What is the hidden score of each row? Scores go from 0 to 20, and 10 is about the middle. The score is a weighted sum of the row's numbers plus the product of two more (or one squared), each taken from its middle value.
Array([-8, 0, -11, -8, 127, 21, -21, -3, 27, -11, -18, 1, 5, 7,
       21, -16, 28, 18, 10, -1, -1, -1, -1, -15]) 19
Array([-31, 36, 52, -9, 53, -12, 25, -24, 22, 11, 24, -19, 2, 45,
       -28, 13, -26, 1, 11, 4, 16, -30, -23, 22]) 8
Array([73, 33, -30, -25, 3, -2, -37, 3, 16, -2, 1, 13, -11, -25,
       1, -31, 13, -12, -7, -8, -19, 11, 10, -19]) 10
Array([127, 57, -35, -10, -4, 3, -36, -9, 21, 17, 28, -20, -11, 4,
       -15, 3, 17, -18, -14, -28, -30, -34, -9, 3]) 12
Array([-9, -9, -3, -1, -19, -5, -1, 5, -6, -6, -5, -20, -1, 3,
       6, -19, 7, 3, -17, 6, -9, 24, 8, -11]) 8
Array([-1, 3, -11, 7, 0, -3, -5, -8, -5, 2, 7, 0, -28, 1,
       -21, 24, -4, -25, -3, -13, -27, -18, -8, 18]) 10
Array([-8, -36, -17, -10, -23, 19, -22, 33, -16, 13, 0, -22, -20, -1,
       -4, -22, -18, -13, -19, -26, -21, -20, -10, -32]) 10
Array([-34, -31, 64, 79, -2, -15, 87, -8, 0, -29, 19, -41, 127, -39,
       -4, -42, -12, 25, -43, -41, -27, -34, 22, -36]) 19
Array([-17, -19, 32, 3, 1, -4, -15, 22, 0, 1, -5, -21, -9, 12,
       -12, 11, -4, -7, -7, 9, 22, -8, -8, -9]) 6
Array([15, 15, -40, -20, 32, 0, -25, -20, 5, 3, 0, -9, 24, 2,
       -24, 8, -23, 52, -15, 65, -3, 20, 1, 110]) 14
Array([-17, -27, -43, -3, 66, 28, -42, 106, 57, -5, 92, -41, 127, 14,
       -42, -38, -39, 127, -38, 127, 7, -38, -13, 127]) 11
Array([-5, -27, 9, -4, 1, 10, -26, 28, -6, -17, -17, -24, 3, 10,
       12, -24, -31, 8, -33, 0, 24, -19, -8, -10]) 10
Array([-11, 127, 56, -1, 108, -16, 89, -28, 30, 8, 13, 29, 28, -3,
       -32, -11, -16, -10, 26, 24, 10, -1, 27, 119]) 16
Array([-12, 21, 24, 1, 18, -6, 30, -10, 17, 5, -5, -12, -13, 3,
       -17, 1, -13, -14, 4, 15, 51, -7, 5, -6]) 6
Array([2, -15, -22, -11, -22, 4, -13, -18, -16, 15, -3, -2, -28, -4,
       8, -23, 24, -23, 27, -24, -23, -13, -8, -29]) 8
Array([21, 50, -29, 2, -19, -13, 15, -26, -13, 21, 33, 63, -20, -22,
       -22, 39, 23, 1, 51, -8, -30, -17, 2, 13]) 10
Array([-12, -7, 5, -14, -4, 19, -5, -10, -14, -11, -18, -5, -12, -8,
       11, -5, -20, 7, 1, -5, 24, -27, -7, -1]) 10
Array([-26, -40, -14, -16, -27, 24, -23, 15, -9, -25, -23, -35, 27, -16,
       109, -34, -23, -7, -43, -29, 7, 6, -2, -42]) 14
Array([-30, -14, 48, 13, 29, -3, 38, -16, 1, -5, -14, 14, -4, -18,
       -1, 6, 20, -26, -26, -14, -6, -5, 9, -14]) 9
Array([8, -21, 42, 1, -18, 12, -20, 15, -1, -20, 1, -32, 85, -23,
       11, -26, -30, 17, -15, -14, 34, -12, -1, -23]) 13
Array([-25, -13, 26, -15, -5, -1, 6, 6, -11, -9, -21, 6, -6, -8,
       4, -28, -9, -5, -10, -20, 41, -22, -16, -11]) 8
Array([-2, -20, -25, -5, -19, -5, -20, 2, -11, 3, 3, 4, -21, -13,
       -7, -24, -1, -9, 12, -5, -13, -16, -13, 6]) 10
Array([21, 56, -2, 15, 14, -9, 0, -27, 19, 30, 20, 22, -35, -14,
       -16, 10, -2, -16, 84, -9, -17, -10, 4, 55]) 10
Array([-14, -21, 13, 9, -25, 6, 47, -9, -24, -2, -30, 76, -21, -18,
       44, 70, 42, 17, 12, -6, 36, 45, 13, -3]) 10
Array([29, -7, -17, 6, -18, -8, -32, -11, 2, -4, -9, -20, -25, -24,
       11, 12, -12, -22, 1, -18, 4, -21, -4, -4]) 12
Array([127, 42, -46, 112, 15, -26, 14, -8, 66, 36, 92, 21, -10, -24,
       -30, 11, 95, -6, -28, -12, -48, 127, 76, 38]) 12
Array([17, 117, 5, 5, 17, -12, -5, -28, 35, 13, -7, 59, -19, -23,
       1, -12, 33, -24, 49, -3, -19, 37, 4, 0]) 13
Array([-15, -1, 66, 107, -20, -17, 49, 5, -6, 51, 0, -21, -40, 126,
       -30, 26, -28, -46, 118, 49, 38, -38, -32, 1]) 4
Array([-34, -18, 11, 20, -11, 2, 34, -21, -7, -2, 0, -1, -10, 23,
       -24, 2, -15, -3, 0, -14, -20, -7, -19, 8]) 10
Array([55, 12, -12, -24, 13, 11, -30, 3, 2, 0, -1, -15, -12, -29,
       -6, 21, -6, 5, -3, -18, 7, -2, 9, -11]) 11
Array([-8, -10, -30, -18, -20, -2, -19, -2, -3, -5, -21, 9, -9, 13,
       17, 29, 0, -17, 1, -5, 0, 31, -2, -6]) 11
Array([16, -12, -39, -36, 4, 6, -37, -9, -3, -7, 12, -25, -7, -31,
       15, -36, -17, 26, -18, -19, -17, 10, 15, -31]) 11
Array([10, -6, 14, 16, -4, 1, -18, 13, 0, 3, -11, -30, -28, -26,
       -1, -24, -23, -36, 2, -25, 21, -4, -4, -37]) 12
Array([5, 5, -33, -26, -2, 3, -22, 0, -2, -9, -13, 15, -14, 3,
       18, -22, -17, -22, -9, -6, 13, 2, -3, -24]) 9
Array([-21, -15, 37, -6, -27, -15, -1, 2, -3, -17, -6, -15, -28, -27,
       13, -16, 8, -45, -10, -40, -17, -15, -9, -42]) 8
Array([-30, -40, -47, -11, 60, 47, -40, 106, 26, -18, 20, -35, 26, -45,
       -24, -42, -30, -20, 6, -29, 1, -12, 54, -32]) 17
Array([-22, -14, 64, 54, -19, -16, 24, 25, -11, 18, 1, -23, -38, 92,
       -33, 26, -29, -48, 63, 19, 38, -36, -32, -10]) 6
Array([-15, -39, -28, -14, -32, 27, -21, 37, -32, -15, 5, -35, 3, 5,
       39, -36, -4, 4, -24, -34, -26, -4, -15, -33]) 13
Array([-38, -35, -31, 28, -12, -9, 21, -5, -8, 1, -2, -8, -29, -31,
       7, -13, -21, -44, 15, -32, -29, 20, 24, -34]) 14
Array([-5, 2, -11, 3, -1, 1, -15, -3, 15, 1, -14, 14, -12, -17,
       10, -20, -13, -20, 18, -13, 23, 9, 0, -3]) 10
Array([-15, -12, -15, -7, -11, -4, 23, -19, -12, -9, -19, -25, 3, 22,
       -9, -4, -11, -23, -15, -6, -7, 37, 3, -7]) 11
Array([0, 32, 22, -25, 7, -2, -10, 0, 12, 20, 4, -12, 13, 85,
       -33, 5, -14, 46, -3, 60, 20, -39, -25, 114]) 3
Array([-10, -7, -13, -1, -2, 13, -21, -23, -8, -13, 3, -10, 16, -30,
       -2, -34, 14, 41, -32, -17, -29, 41, 28, -1]) 11
Array([-3, -7, -6, 11, 10, 1, -5, 9, -7, -5, 31, -8, -12, -16,
       -19, 8, -15, 21, 16, -17, 0, -32, -10, 25]) 12
Array([-12, -23, -13, 22, -7, -6, -3, 2, -9, 17, 43, 26, -29, -24,
       -18, -25, -7, 58, 8, -29, -26, -30, -16, -2]) 10
Array([25, 70, -22, 3, -11, -12, -7, -25, 8, 9, 11, 26, -27, -14,
       -30, -1, 36, -5, 20, 23, -30, -9, 1, 64]) 8
Array([-12, -33, -27, -5, -23, 1, -14, 39, -20, -4, -6, -24, -4, 24,
       -7, -13, 4, 7, -26, -11, -22, -20, -14, -19]) 9
Array([-16, 42, -22, -5, -21, -16, 15, -28, -4, 21, 6, 27, -31, -10,
       -11, -14, 46, -31, 62, -31, -23, -9, -2, 1]) 6
Array([31, -5, -24, 4, 5, 6, -15, -6, 19, 22, 4, 11, 6, 21,
       -21, 48, 12, 11, 44, 44, 14, -17, -4, 64]) 7
Array([-15, -6, -27, -10, -14, -3, -8, 12, -19, 13, 3, -12, -26, 20,
       -7, -10, 24, 11, -3, -10, -29, -13, -15, 22]) 7
Array([-30, -25, 105, 11, -29, -4, 2, -5, -15, -3, -13, -12, -23, -14,
       37, -29, 24, -37, 1, -39, -12, -2, -2, -31]) 5
Array([36, 103, 70, 3, 45, -12, -2, -27, 16, -11, 7, -14, 23, -29,
       -23, 5, 0, 16, -2, 15, -3, 18, 33, 28]) 13
Array([-7, 14, -18, -10, 18, -11, -26, -11, 7, -14, -19, 7, -6, -4,
       20, 24, 33, -25, -24, -7, -21, 45, 12, -19]) 9
Array([17, 20, -9, -5, -24, -13, -21, -25, 9, 13, 64, -28, -20, 44,
       -34, 16, -25, -34, 43, 5, -29, -16, -12, 5]) 11
Array([-7, 6, -18, 5, -9, -4, -3, -2, 1, 12, 3, 8, -25, -6,
       -20, 51, 1, -18, 10, -17, -19, 4, -13, -5]) 11
Array([26, -9, -27, -39, -14, 3, -38, 9, 2, -15, 10, -12, -1, -39,
       22, -23, -27, 20, -14, -24, -17, 26, 21, -24]) 14
Array([-27, -23, 25, -26, -17, 24, -21, 4, -20, -13, -23, -11, -14, -1,
       28, -28, -27, 3, 41, -1, 127, -26, -20, -22]) 7
Array([-5, -15, -30, 11, -14, 10, -11, -1, -3, -12, 14, -23, 10, -19,
       0, -27, -16, -13, -26, -18, -30, 19, 10, -16]) 14
Array([52, 10, -38, -18, -1, -1, -33, 29, 12, -8, -5, 11, -2, -26,
       12, 23, -5, -11, -9, -21, -5, -7, 13, -10]) 13
Array([-8, 16, -5, -7, 10, -6, 45, -1, 5, -2, 26, -3, 0, -10,
       -31, 1, -7, -4, 7, 35, 18, -27, -8, 40]) 9
Array([-15, -10, -14, -5, -18, 3, 17, -18, -6, -9, -9, -23, -8, 3,
       1, -23, -15, -13, 7, 32, -6, 32, 2, -6]) 10
Array([80, 46, -23, -15, -1, 4, -38, 29, 27, -14, 0, -9, -13, -29,
       30, -20, 20, -27, 8, -26, -11, 19, 20, -30]) 10
Array([-17, -29, -17, -3, -26, 0, -13, -3, -20, -14, -6, -22, 15, -26,
       31, -39, -6, 32, -20, -35, -10, -31, -8, -35]) 12
Array([-16, -37, -26, -10, -24, 19, -15, 39, -26, 14, 4, -13, -1, 29,
       -1, -15, -12, 5, -32, 0, -11, 0, -8, -17]) 10
Array([18, 22, -11, -25, -7, 1, -25, 5, 8, -13, -7, -20, -9, -21,
       -4, -26, -9, -3, 39, -16, 3, 3, -4, -9]) 11
Array([-2, 7, -27, -7, 14, 2, -10, -13, -1, 9, 0, 21, 15, 27,
       -27, 2, -8, 89, 2, 127, -4, 26, -1, 64]) 9
Array([-34, -25, 38, 20, -7, -4, 43, -15, -3, -2, -11, -20, 3, 3,
       -7, 6, -17, -9, -6, 39, 6, -12, 7, 10]) 7
Array([-10, -21, -25, -12, -30, -8, 1, -14, -8, 10, 0, 45, -20, -8,
       -2, 11, 38, -22, 29, -34, -33, -3, -5, -26]) 8
Array([-18, 0, -22, -18, 26, 6, -18, 22, -1, -3, -20, -9, 2, 18,
       -17, -18, -21, 30, -3, 32, 24, 9, -17, 54]) 11
Array([47, -10, -28, 42, 2, -15, 0, -8, 7, 5, 58, 27, -5, -14,
       -21, -10, 33, -4, -16, -18, -47, 2, 10, -2]) 10
Array([15, -8, 30, -11, -20, 4, 7, -2, -14, 2, -11, -11, 13, -1,
       1, -1, -15, 19, -8, 21, 2, -15, 6, -12]) 8
Array([-31, -18, 44, 1, -30, -9, 1, -7, -8, 1, -12, 7, -19, -21,
       14, -26, 25, -35, -33, -39, -16, -26, -4, -36]) 5
Array([6, -5, 10, -2, 22, 2, -11, 10, -4, -9, 20, -26, 9, -11,
       -23, -25, -10, -1, 25, -8, 14, -18, -5, -4]) 11
Array([-22, -24, 14, -11, -15, 17, -9, 4, -12, -4, -4, -22, 26, -1,
       12, -18, -24, -2, -18, -9, 28, -16, -5, -28]) 10
Array([-12, -17, -30, 0, -21, 11, -5, -1, -16, 4, -2, -16, -17, 1,
       -11, 30, -5, -6, 8, 2, -32, -19, -10, -18]) 11
Array([-14, -6, -6, -5, -8, -5, -2, 1, 4, -8, -5, 21, -16, 2,
       8, -18, -7, -23, -1, -3, -11, -2, -6, -13]) 8
Array([-13, 23, 4, -3, -2, -2, -6, -10, 16, 1, -6, -2, -5, 2,
       -15, -10, -19, -14, 18, 7, 2, -13, 1, 15]) 8
Array([2, -12, 42, 10, -11, -5, -15, 26, 7, -9, -10, -23, -27, -20,
       -1, -25, -16, -41, 2, -38, -2, -7, -6, -38]) 10
Array([-8, 0, 75, 112, 19, -14, 70, -3, 12, 42, -8, -18, -37, 127,
       -37, 127, -17, -43, 40, 86, 63, -40, -33, 61]) 3
Array([-12, 11, -11, -7, 21, 15, -21, -9, -4, -17, -2, 9, 36, -30,
       -7, -35, -15, 40, 2, -1, -31, 59, 33, -9]) 14
Array([-11, -25, -28, -2, -24, 4, -20, 3, -20, -8, -8, -9, -18, 8,
       15, 25, -20, -11, 14, -25, -12, -13, -7, -28]) 16
Array([36, -13, -9, -19, -12, 9, -32, 70, -12, -1, 16, -31, 73, 36,
       -23, -4, -24, 127, -6, 127, 16, -28, -4, 37]) 6
Array([-12, -10, -16, -22, -16, -3, -9, -7, -8, -11, -4, -17, 2, -13,
       -14, 11, -9, -10, 13, 8, 5, 13, 5, 4]) 11
Array([-32, -40, -35, -23, -28, 47, -26, 70, -33, -8, -13, -36, 24, 48,
       62, -37, -27, 12, -39, -14, -18, -23, -14, -43]) 15
Array([-24, 39, 108, -14, -4, -19, 45, -22, 1, 17, -21, 3, -9, 47,
       -5, 40, -14, 5, 19, -16, 27, -29, -30, 46]) 5
Array([7, -9, -21, 12, 40, -6, 9, -12, 25, 24, -20, 127, -38, -12,
       51, 12, 112, -44, 10, -39, -43, 30, -4, -26]) 6
Array([-28, -23, -22, -38, -24, 6, -35, -11, -14, -18, 0, -29, 27, -44,
       29, -42, -5, 58, -36, -38, -32, 46, 51, -35]) 15
Array([-28, -18, 62, 12, -26, -6, 20, 2, -11, -3, -12, -9, -23, -20,
       16, -15, 30, -34, -20, -39, -24, -22, -11, -31]) 7
Array([-27, -14, -5, 5, -16, -3, 27, -10, -14, 8, -4, 34, 3, 28,
       -13, -12, 25, 16, -28, 17, -1, -21, -1, 10]) 4
Array([-16, -18, 7, -19, -9, 11, -9, 2, -8, -4, -17, -25, 3, -12,
       15, 1, -13, -6, -21, -12, 49, -25, -15, -8]) 9
Array([18, -2, -6, -1, 10, 7, 5, -1, 13, 4, 1, 23, 1, 28,
       -23, 109, -14, 1, 21, 21, 4, 13, -15, 22]) 11
Array([-12, -22, -2, -4, -17, 2, 20, -19, -18, -6, 13, -14, -8, 6,
       -15, -20, -18, 18, 24, 8, 11, -20, -3, 24]) 9
Array([-9, -10, 20, 54, 12, -6, 0, 9, -4, 26, 46, 10, -27, -12,
       -14, -33, -2, 51, 7, -27, -28, -36, -19, -3]) 13
Array([127, 30, -45, 112, -1, -25, 10, -17, 34, 54, 92, 9, -11, -20,
       -23, 58, 67, -14, -35, -2, -48, 72, 39, 5]) 16
Array([-18, -20, -13, -14, -12, 9, 11, -16, -12, 2, -9, -22, -2, 4,
       -3, 24, 0, -14, 10, 24, 0, 13, 11, -9]) 8
Array([-36, -5, 80, 10, 127, -4, 102, -21, -3, 9, -32, 120, -21, 19,
       88, 19, 77, -15, 36, -9, 20, 12, -14, -16]) 15
Array([8, -26, 18, -9, -6, 9, -17, 16, -10, -14, -8, -20, 15, 5,
       7, -11, -10, -8, -18, -1, 24, -12, 5, -13]) 9
Array([-21, -17, 14, 27, -12, 3, 12, -8, -9, 10, 12, -2, -19, 4,
       -18, 29, -20, 8, 13, 4, -16, -31, -15, 5]) 10
Array([40, 47, -25, -15, 10, -12, -36, 28, 39, -17, -8, 2, -5, -22,
       14, -29, 36, -26, -3, -35, -15, -1, 5, -20]) 9
Array([-36, -28, -17, 30, -17, 0, 87, -20, -8, 8, -5, 3, -22, 14,
       -6, 20, 20, -13, -9, -21, -22, -18, -19, -9]) 10
Array([5, 0, 19, -7, -24, -19, 74, -30, -16, 6, -24, 77, -26, -20,
       9, -28, 7, -6, -4, -28, 55, -9, -13, -6]) 8
Array([24, -3, -33, -19, -12, 11, -14, 6, 0, -11, -9, -9, -5, 0,
       2, -26, -16, -19, 2, -3, -1, -15, 3, 4]) 11
Array([-30, -16, 69, 26, 5, -1, 55, -6, -4, 5, 24, -10, -21, -5,
       -16, -24, -4, 10, -12, -7, -19, -32, -8, -7]) 9
Array([-28, -40, -36, -26, -34, 47, -18, 106, -33, -18, -11, -39, 27, 27,
       81, -22, -8, 23, -43, -15, -1, -14, -15, -37]) 16
Array([86, 5, 4, 29, -9, -9, -35, -4, 42, 16, -7, 60, -39, -38,
       -13, -29, -7, -38, 125, -36, 14, -35, 6, -14]) 10
Array([-22, -37, -33, -16, -33, 16, -21, 28, -28, -16, 7, -31, -4, -2,
       9, -21, 10, 7, -16, -23, -11, -24, -9, -36]) 11
Array([2, -5, 36, 112, 8, -8, 74, 14, 16, 24, -15, 29, -33, 127,
       -30, 63, 8, -40, 2, 54, 21, -25, -28, 17]) 3
Array([-22, -29, -9, -5, -17, 1, -6, 28, -20, 1, -7, -9, -3, 20,
       18, -7, -16, -10, -24, -9, -4, -16, -12, -26]) 10
Array([2, -15, 3, -9, -16, 6, -21, -1, -7, -7, -5, 3, 3, -8,
       6, -14, 0, 9, -19, -7, -18, -13, 1, -19]) 9
Array([-11, 0, 4, -15, -13, -1, -19, -20, 0, -5, -18, -25, 8, -7,
       12, -21, -14, -24, 1, -13, 16, 28, 2, -12]) 11
Array([-2, -17, -31, -38, -22, 0, -31, -5, -8, -21, -3, -7, 45, -45,
       127, -42, 23, 16, -38, -43, -28, 64, 62, -42]) 19
Array([-31, -23, 35, -32, -16, 23, -24, 5, -20, -7, -23, -9, -4, 13,
       22, -18, -16, 4, 2, -16, 122, -25, -21, -12]) 6
Array([5, -1, -14, -8, 5, 9, 1, -7, 10, 7, 6, -6, -7, 59,
       -8, 10, 14, 24, 38, 35, -5, 7, -13, 35]) 5
Array([34, 4, -20, 21, 55, 8, -5, -1, 15, 11, 1, -15, -11, 0,
       -15, 53, -4, 11, 20, 17, 14, -10, -10, 26]) 15
Array([2, -23, -32, -13, -28, -5, -8, -14, -8, 18, 1, 3, -19, -16,
       15, 10, 3, -17, -12, -23, -30, -12, -15, -21]) 10
Array([0, -6, -15, -13, -19, -10, 2, -8, -9, -5, -1, -23, 31, -18,
       -10, 11, -21, 3, 5, 1, -15, -5, 11, -16]) 13
Array([18, -7, -28, 20, -21, -11, -15, -12, 2, -1, 14, -13, -26, -8,
       -12, 27, 18, -37, 11, -23, -29, 13, 19, -19]) 12
Array([17, 7, -28, 0, 5, 1, -30, -22, 14, 0, 63, -35, 16, 17,
       -27, 4, -26, -17, -18, -9, -29, -29, -5, 15]) 12
Array([-7, 5, 65, -6, -5, -12, 55, -26, 4, 20, -21, 88, -31, -5,
       25, 8, 38, -29, 29, -28, -3, 27, -11, -14]) 5
Array([-36, -32, -2, 47, 98, -2, -12, 19, 36, -6, -4, 27, -30, -31,
       21, -21, 45, -46, -28, -38, -36, 68, 35, -31]) 13
Array([-4, -8, -27, -4, 14, 5, -7, -16, -5, -12, 11, -8, 97, -29,
       3, -6, 26, 109, -33, -17, -30, 73, 26, -10]) 17
Array([48, 7, -42, 37, -7, -17, -19, -11, 11, 20, 50, -3, 0, -23,
       -20, 10, 22, 3, -7, -10, -46, 65, 31, -8]) 13
Array([4, 8, 7, -11, 8, -7, -22, 1, 6, -15, -2, -17, 24, -7,
       14, -6, 12, -23, -23, -6, -17, 48, 15, -12]) 11
Array([-6, -32, -21, -16, -31, 3, -24, -5, -15, -11, 9, -25, 8, -19,
       15, -15, 3, 8, -13, -28, -4, -7, 9, -33]) 12
Array([13, 51, 35, -15, 18, -2, -9, -17, 11, 5, -1, 3, 27, 60,
       -18, -20, -4, 62, -10, 13, 6, -29, -28, 40]) 9
Array([-10, -24, 2, 10, -30, -10, 44, 5, -28, 0, -32, 55, -35, -33,
       40, -2, 49, -20, 15, -17, 59, 68, 8, -27]) 7
Array([7, 13, -3, -6, 13, -2, -2, -6, 28, -9, -9, 13, -9, -13,
       4, -23, -12, -25, 23, 0, 28, 29, 2, 2]) 10
Array([-29, -4, -25, -28, 127, 33, -13, 34, 0, -15, -26, -19, 35, -9,
       3, 7, -17, 50, 0, -1, 81, -24, -5, -4]) 15
Array([-9, -24, 23, 10, -7, -1, 1, 11, -18, -10, -26, 53, -30, -24,
       69, -19, 41, -20, 12, -26, 6, 44, 3, -8]) 9
Array([2, -12, -37, -2, -25, 6, -10, -3, -13, 3, -3, -9, -25, -13,
       13, -24, 6, -12, 14, -25, -27, 4, -5, -28]) 11
Array([-22, -21, -12, 30, -14, -1, -6, 7, 1, 7, 20, -8, -20, -14,
       -18, 5, 11, 41, 38, -8, -19, -30, -23, -3]) 10
Array([17, -6, 5, -17, -12, 6, -12, -9, -2, 0, -13, -18, 11, -14,
       5, -18, -11, -21, -28, 13, 9, 15, 14, -1]) 9
Array([-21, 2, -28, 9, 21, -1, 10, -16, -2, 5, 0, -12, 5, 43,
       -29, 18, -2, 45, -15, 61, -5, 20, -12, 116]) 11
Array([-17, -6, 69, 47, -14, -10, 25, 20, -5, 34, -2, -27, -39, 127,
       -34, 47, -25, -48, 31, 6, 68, -40, -29, -11]) 4
Array([51, 11, -39, 6, 38, 8, -5, -4, 21, 21, -8, -18, 4, 4,
       -14, 76, 0, 6, 14, 44, 8, 0, -9, 35]) 15
Array([7, 8, -42, -23, 14, 11, -23, -10, 9, 10, 10, -13, 13, -7,
       -15, -14, -18, 54, 15, 32, -10, 20, -3, 67]) 13
Array([-31, -30, 5, 50, -26, -4, 52, 8, -11, -1, 11, -23, -16, -29,
       7, 0, -7, -31, -35, -35, -26, 21, 24, -36]) 12
Array([-12, 15, 9, 0, 6, 2, 19, -6, 8, 2, 1, 24, -9, -10,
       -18, 35, -12, -9, -4, -10, 0, -3, 12, -9]) 9
Array([-4, -17, -7, 3, 25, 3, -10, 7, 8, -9, -13, -18, -16, 6,
       5, -6, -5, -4, -17, 9, 10, -7, -2, -20]) 9
Array([-15, -40, -30, -21, -35, 38, -28, 20, -31, -17, 10, -31, -3, 9,
       34, -26, -7, 2, -21, -32, -19, -16, -9, -41]) 14
Array([-24, -15, 76, -2, -27, -6, 22, -13, -18, 1, -8, 11, -11, -2,
       -11, 27, 10, -20, -29, -18, -18, -19, 0, -10]) 6
Array([-1, 36, -32, 3, -7, -6, 35, -36, 10, 6, 4, 103, -27, -19,
       -15, -16, 14, -34, 26, -18, -30, -7, -3, 26]) 9
Array([2, -1, 7, -3, 2, -6, -9, -1, 12, 0, -12, -18, -22, -9,
       -11, -19, -16, -22, -11, 18, 19, -15, -11, -11]) 10
Array([-15, -2, 33, -2, 28, 4, -14, -7, 25, 3, -23, -13, -14, -2,
       13, 20, -9, -20, -15, -4, 47, 21, -5, -7]) 9
Array([3, -15, -9, -3, -8, -2, -17, 19, 4, -12, -11, -15, 0, 7,
       -13, 30, -11, -13, -24, -2, 17, -10, -11, -18]) 9
Array([41, 114, -12, 21, 32, -15, -10, -35, 47, 1, -11, 121, -13, -24,
       -20, 45, 10, -15, 10, -2, -2, 24, 6, 12]) 11
Array([97, 17, -16, -24, -30, -8, -27, -12, 0, 13, 6, -27, 4, 15,
       -33, -15, -32, -2, 18, 1, 57, -36, -21, 46]) 11
Array([35, 22, -26, -21, -4, -6, -37, 14, 16, -1, -4, 16, -6, -17,
       0, -25, 7, -4, -7, -11, -9, -11, 4, -5]) 8
Array([-23, 10, -6, -3, 32, 4, 26, 6, 3, 4, -8, -25, 35, 10,
       -4, 30, 3, 5, -11, 63, 19, 35, -3, 14]) 14
